In the rows, zero is written as 128.
Named moves come first, each a turn or a mirror and shown by rows before and after it. Which of them, in which order, take the first row of each pair that follows to the second? Write the first one first, as in the answered first pair.
L (before => after):
[127  65 116  83 202  79  90 122  95] => [148  34 124 108 168  75  73 113 130]
[131 101 131 117 148 138 113 145 110] => [140 101 135 124 140 134 105 138 118]
[ 76 186 109  60 160 136 190 126  94] => [148 103 142 145  41 124 116  87 214]
H (before => after):
[ 44 120  61 170 147  75 148 121 157] => [ 95  52  85 147 150  57 100 108 161]
[109 170 129  91 157 159 158 138 123] => [120 135 139  58 149 133 140 116 158]
[ 95 135 112 100 128  97 140 132 141] => [131  99 125 100 143  99 113 131 126]
[109 123 100 145 135 110 128 123 136] => [120  97 109 135 140 104 115 121 140]
M (before => after):
[120 142 145 144 103 125 139 128 168] => [120 129 122 183 127 118 121 140 148]
[131 144 143 142 103 151 137 128 130] => [136 121 132 170 129 142 127 129 112]
[ 88 123 110 137 113  99 139 120 165] => [ 97 109 105 153 126  91 123 121 157]
[129  98 112 134 155 104 106 126 115] => [129 115 138  87 124 118 123 110 148]
Now pairs of rows:
Between the rows of a pair lie 2 to 4 moves.
[119  76 124 101 124 111  80 146 124] => [112 119 110 174 105 139 100 166 112]
L H L H
[111 120 116 147 105  73 121 117 172] => [163 102 151  79 126  95 103 122 153]
H L M L
[188 135 145 119  96 177 124 111 161] => [130 176 118 152  82 168 149 111 171]
H M H
[156 107 120 124 177 146 117 144  77] => [163  72 140 110 110 115 104 113 165]
L H H H
[ 91 161 119  96 141 130 156 133 115] => [101 126 114  95 121 105 130 113 160]
L M L H
[108 128 144  86  83 117 147  96 186] => [ 80 188 132 121  89 144 177 116 155]
H H H
